Some points:
[ 0.48 -0.22 -0.74 -0.6  -0.09 -0.26 -0.12  0.18]
[ 0.48  1.53  0.6   1.64  1.19  0.5  -0.54 -0.62]
[-0.56  0.22 -0.68  0.51 -0.21 -0.26 -1.41 -0.9 ]
[-2.94 -1.28  2.36 -1.51 -0.74 -0.26 -0.36 -0.9 ]
[-0.77  0.09  1.    0.26 -0.37 -0.26  1.55 -0.9 ]
[ 0.48 -1.25  2.36 -1.51 -0.74 -0.26 -0.71  0.62]
[-0.83 -0.9   0.57 -0.69 -0.49 -0.26  1.99 -0.9 ]
[ 0.48  1.36  0.42  1.44  0.44 -0.26  0.48 -0.9 ]
[-0.86  1.2   2.36  1.43  0.   -0.26  1.64 -0.9 ]
[-0.81 -0.4  -0.12 -0.38 -0.74 -0.26  0.45 -0.9 ]
[ 0.48  1.46 -0.65  0.73 -0.74 -0.26 -1.41 -0.02]
[ 0.48 -1.28 -0.1  -1.51 -0.74 -0.26 -1.41  2.51]
[ 0.35  1.36  1.82  1.27  0.17 -0.26  1.   -0.9 ]
[-0.02  0.09 -1.06  0.25 -0.22 -0.26 -0.7  -0.9 ]
[ 0.48  0.   -0.85  0.38  1.69  1.63  0.3   2.31]
[-0.01 -0.42  0.62 -0.84 -0.74 -0.26  0.89 -0.9 ]
[ 0.48 -0.34 -0.28 -0.32  0.32 -0.01  0.64 -0.33]
[ 0.36 -1.28 -1.06 -1.51  0.14  0.97  0.65  2.51]
[ 0.48 -1.28  0.23 -1.51 -0.74 -0.26 -1.41  1.04]
[ 0.48  0.71  0.15  0.01  0.28 -0.26  0.92  0.54]
[ 0.48  1.87  0.    1.69  0.51 -0.26 -1.41 -0.71]
[-1.01  0.21 -0.17  0.43 -0.61 -0.26 -0.3  -0.9 ]
[ 0.47  0.68 -1.06  1.05  0.68  0.03 -1.41 -0.9 ]
[ 0.48  1.05  0.11  1.28  1.05  0.49  2.01 -0.9 ]
[ 0.22 -1.28 -1.06 -1.51 -0.74 -0.26 -1.41  2.51]
[-0.63 -0.14 -0.64  0.02 -0.56 -0.26 -0.29 -0.9 ]
[ 0.48  0.01 -1.06 -0.08  0.06 -0.26 -0.31 -0.86]
There is one direction along which these points spread out most. For each point below, how far along it does it lie, from 0 to 99? The average is 50, and the first point in the table lies past the average.
[ 0.48  1.45  0.25  0.99  0.77 -0.05 -0.13  0.37] 40
[-0.42 -1.28 -1.06 -1.51 -0.63  0.16 -0.87  2.51] 82
[ 0.48 -0.69 -1.06  0.23  1.81  2.03  1.9   0.9 ] 53
[ 0.48  0.44 -0.48  0.67  0.5  -0.08 -1.41 -0.66] 46
[-0.39  1.    1.36  1.44  0.61  0.01  1.29 -0.9 ] 28
[ 0.48  0.33  2.36  0.06  0.51  0.16  1.99 -0.47] 37
[-0.75  0.32 -0.79  0.6  -0.37 -0.26 -0.44 -0.9 ] 45
[ 0.48  0.1  -0.78  0.15  0.92  0.61  1.74  0.24] 47
[ 0.21  0.42 -1.06  0.57 -0.04 -0.26 -1.41 -0.9 ] 47
[-2.49 -1.28  0.92 -0.31  0.11  0.24  2.01 -0.9 ] 46
[ 0.48 -1.28 -1.06 -1.51 -0.74 -0.26 -1.41  2.51] 84
[ 0.48 -1.28 -1.06 -1.51 -0.74 -0.26  0.4   2.51] 80
[ 0.48 -0.87 -0.41 -1.3  -0.68 -0.26  0.45 -0.71] 59
[ 0.14  1.09  0.4   0.84 -0.54 -0.26 -1.41 -0.9 ] 41
[ 0.48  0.98 -0.04  1.18  1.01  0.42 -0.93 -0.41] 40
[ 0.48 -1.28 -1.06 -1.51 -0.74 -0.26 -1.41  2.51] 84
[-0.31 -0.06  1.31 -0.18 -0.61 -0.26 -1.32 -0.9 ] 49
[ 0.06  0.11 -0.83  0.65  0.75  0.4   1.55 -0.9 ] 39
